In the rows, 128 means zero.
A single turn carries every row of the set below to another of its rows. Some are shown first; where does it send the rows asked next?
vasef: [125  99 100 116 151  95 156 148 111 177 135 139 125 130 113 123 131 133
 131 135 137  98 115 143 131 105 114 129 122 104 109 125 187  89 117 145
 104 139 137 144 131  96]
vufuz: [133 133 122 143 142 147 109 155  98 149 121 135 167 137 126 131 136 113
 155  96  70 166 142 144 125 139 129 123 124 104 145 107 148 123 138 105
 142 145 135 114 138 124]
ruva: [119  82 111 102 103  99 136 140 129 169 136 143 130 128 124 125 166 159
 140 113 134  83 120 110 130 111 108 127 123 100 132 161 166 115 126 144
 128 134 124 134 135 121]
rud: [136 140 146 153 113 132 140 153  98 144 115 113 161 129  87 141 123 111
 134 105  85 165 150 156 133 145 119 131 152 135 139 112 148  98 133 128
 146 136 135 109 159 135]
duze: [136  84 115 124 114  99 148 130 118 192 109 120 139 132 121 118 151 131
 104 114 170  90 119 136 124 116 108 163 109 122 118 124 165 100 137 159
 147 117 147 130 138 130]
rotu: [140  81 114 124 103 102 150 136 116 182 113 121 146 133 116 105 146 131
 114 107 168  97 108 131 120 117 111 154 112 123 111 124 175  93 139 159
 135 111 132 123 140 124]
lesu: [133 150 157 123 134 120 100 157 117 141 110 138 149 116  93 123 102 120
 139 129  94 164 108 162 156 152 111 140 104 123 143 118 137 137 125 122
 144 119 130 112 140 169]
Zod: [136 104  97 120 148  90 157 151 110 181 142 136 121 131 119 133 131 137
 118 140 144  92 126 145 131 112 118 136 115 110 121 123 184  90 111 144
 116 151 138 143 126 108]
Poso: [128 129 135 119 135 156 130 135 120 123 143 127 122 101 132 111 101 146
  82 137 134 133 115 123 123 116 109 154 109 122 114 118 128 159 106 164
 188 136 106 149 132 145]
zin: [128 134 163 144 124 135 109 143 114 148  99 130 157 109  92 137 121 141
 142  98  86 152 118 136 136 164 125 124 119 108 155 116 160 131 138 124
 162 131 134 105 148 149]
ref: [128  86 100 108 108  97 138 143 128 167 132 142 129 124 134 135 162 153
 128 123 135  73 139 105 137 109 108 130 119  97 133 156 165 114 129 139
 141 134 125 132 132 125]
gupen: [122 137 120 120 127 140 110 143  97 135 123 131 177 132 143 111 118 108
 135 117  87 168 124 154 136 137 108 139 117 118 138 116 132 142 131 100
 141 137 128  86 134 153]
ferav: [126  95 107 129 112 149 127 130 127 130 152 139  90 151 107  86 119 152
 130 131 119 153 161 107 131 125 129 141 130 124 114 126 111 146 143 140
 134 132 140 117  93  99]
leti: [133  98 129 142 119 149 115 138 134 133 124 132  87 141  97  74  97 159
 121 127 143 142 133 103 131 136 127 151 110 129 114 107 124 136 156 148
 144 126 140 113  91 117]
dul: [120 154 146 138 116 117 124 168 105 144 134 116 155 126  97 132 113 114
 135 115  91 160 144 155 135 128  99 129 149 141 145 126 114 112 124 108
 126 140 111 100 141 167]
Pob: [137 140 126 127 127 147 146 155 115 118 152 121 116 113 118 123 103 123
  89 147 131 141 142 132 134 100 107 151 131 138 105 119 121 135 102 168
 174 130 101 160 139 136]
dov: [127 132 113 122 147 160 125 150 113 129 158 126 127 115 150 113 117 127
  96 131 122 137 140 125 117  90 106 148 121 117 109 115 110 153 116 145
 173 144 100 162 125 133]
zez: [120 112 125 137 121 136 142 135 123 130 133 127  80 137  81  92  91 152
 116 150 128 146 152 118 129 124 122 141 145 134 114 110 125 129 142 146
 127 137 136 115  95  98]

vufuz goes to rud
Poso goes to dov
ref goes to Zod
And these:
gupen goes to dul
vasef goes to rotu
leti goes to ferav

